In the rows, 128 means zero.
X: rows in several groups, each row roughly a mix of its group's directions:
X (101 x 10):
[[152 134 162 112 122 185 182 123 106 159]
 [ 93  74 168 137 171 170 127 115 124 119]
 [112 131 151 113 147 140  86 176  78  86]
 [ 82  88 164  99 171 118 134 101  97 115]
 [ 98 103 182 111 156 126 171  95 130  94]
 [181 177 102 145  87 137 115 145 142  95]
 [149 109  89 166  80 128 111 154 149  82]
 [148 168 137 141  96 103 147 196 135 154]
 [182 107 131  85 124  86 149 153 104 162]
 [ 93 179 121 137  74 119 114 129 140  79]
 [125  96 141 162 107 104 117 133 205 142]
 [ 85 112 138 145 132 175 126  90 178  96]
 [ 85  93 131 129 152 105 131 175  97 176]
 [182 146  88 123 124 137 133  85 162 169]
 [109 142 116 147  78  73 121 162 157 159]
 [143 148 127  77  83 143 141 170 169 105]
 [157 183 110 101  86  99 124 127 166 102]
 [ 94 100 106 125  73 167 129 100 162 100]
 [123 125 154 111 136  62 168 175 105 129]
 [140 121 127 186 184 120 118  89  96 144]
 [111 123 107 158 181 149 112 166 175  99]
 [142 112 122 130 158 168 144  64 122  79]
 [ 87 160 137 142  69 149 107  90 120  97]
 [101 107 152 127 186 144 177  87 135 143]
 [174 147  99 161  97 109 169 140 170 149]
 [170 132 147 165 110 159 129 176  92  91]
 [ 97 169 133 128  78  77 158 136 140  99]
 [132 113 141  66 160 179 131 154 116  96]
 [ 86  97 118 142 177 115  92  97 126  86]
 [186 123  92  91 136 118 126 147  89 167]
 [157  99 120 105 182 144 165  94 135 169]
 [130 115 133 162  85  91  86 130 184 113]
 [124 130 127 126 113 147 111  47 136  81]
 [ 80  89 120 153 170  92 120 155 103 157]
 [ 88  93 113  87 146 135 168  82 126  99]
 [128 116  70 122 130 134 112 141  85  67]
 [171 138 109 116 126  83 132 167  82 168]
 [180 150 180 156 118 140  92 165 118 131]
 [153 137  61 113 116 128  73 137 139 159]
 [128 104  52 112 123 153 122 140  83 114]
 [155 168 147 122  57 148 158 104 126 121]
 [120 135 125  95 158 158 150 125  49 127]
 [135 152  94 150 103 125 149  88 196 139]
 [155 145 177 139  91 118  88 123 161 173]
 [ 90  91 143  89 169 160 112 114  92 103]
 [149 132 140  61 136 174 129 174 137 111]
 [ 87 139 128  93 163 110 153  90 146 181]
 [156 119 139 143 173 160 120  77  86 161]
 [177 176 145 134  72 142 145 110 129 154]
 [152  55 136 109 157 120 159 145 132 163]
 [149 133 114  86 118 186 158 112  78 137]
 [124 129 143  70 148 155 118 191 130  99]
 [155 108 111 116 102  76 162 158 100 172]
 [ 80 105  80 104 129 123 175  89 146 125]
 [113  90 121 101 149 161 111  56 124 110]
 [164 170 168 156 125 130  97 167  86 131]
 [115 127 119 115 137 196 107  82 159  95]
 [126 134 162  76 107 154 134 173  94 167]
 [ 85  92 131 139 170 105 125 164  89 165]
 [121 166 196 143 161 118 157 136  95 112]
 [166 175  92 144 104 135 106 158  94  91]
 [157 151 100 152 156 173  92  93 166 140]
 [109 130 146  95 169 143 135 120  51 131]
 [148  58 137 101 176 148 139 144 115 149]
 [ 82 126 134 124  97  82  97 167 127 172]
 [136 101  56 104  92 140 107 109 156 132]
 [161 162 137 125  72 128 167 163 133 166]
 [101 156 134 145 145 182  90  98 149  86]
 [126 155 116 150  79 105 124  94 171  80]
 [157 159 157  96 121 152 144 197 111 142]
 [109 111 153 125 178 140 177  80 159 138]
 [169 135  92 153 110 155 139 163 122  68]
 [137 124  72 130 145 153 160 151 102  70]
 [179 167  68 108  97 113 121 130 132 147]
 [185 182 154 149  96 146 114 154 118 135]
 [120 164 168 180 152 113 108 123 179 114]
 [129 125 184 155 106 106 128 121 191 158]
 [118 106 124 181 176 113 123  91  90 158]
 [100  87 110 173 170 112 134  79 108 125]
 [129  98  71 114 128 163 160 131 103  78]
 [117 112 124  78 152 175 143  99 162  86]
 [169 165 143 135  69 146 154  95 120 155]
 [158 103 109  78 130  97 176 142 100 160]
 [156 165 154  81  70 157 133 146 130 138]
 [117 120 146 111 163 146  93 176  76  95]
 [ 97 110 173 106 181 131 148 116  80 113]
 [154  86 115 128 176 104 145 182 119 160]
 [176 108 161 109 134 126 143  74 139 176]
 [119  87 168 166 112 110 123 138 185 160]
 [124 139 113 111 121  97 108 201 176 122]
 [ 96 130 154  90  90 157 139  74 120  93]
 [150 148 211 124 144 143 127 131 105 157]
 [ 75  95 115 113 139 130 180 105  95  96]
 [157 126  92 163 102 150 146 165 120  70]
 [141 106 137 141 187 103 137 174  91 162]
 [102  79 105 160 185 119 132  89 114 121]
 [150 110  90 172  91 135 126 164 142  77]
 [130 131 108 199 114  88 147  86 136 144]
 [118  93 188 151 179 153 116 108 115 144]
 [ 87 128  91 141 126 128 116 194 106  90]
 [147 128  85 151  84 119  90 146 122  72]]

which group is each row in? (one row of each group first):
[132 107 180 139 152 162 184 142 103 101] : F
[130 114 150  93 169 160 136 179  85 153] : S
[100 115 147 106 112  86 148 185  89 101] : L

[130 181 147 128  89 116  78 146 118  85] : L
[126 115 159 133 142 145 169 129  98  54] : F
[129 158 124 157  75  79 121 149 150 170] : S
[159 174 146  96  72 154 143 139 146 100] : S
[108 121 121 170 130  84 138 138 199 111] : F
[170 146 111  93 108 136  71 166 114 100] : L
[ 99 119 160  92 187 130 132 113  81 150] : F
[ 73 103 177 132 124  79 110 100 126 134] : F
[103  98 159  95 163 125 146 160  71 112] : L
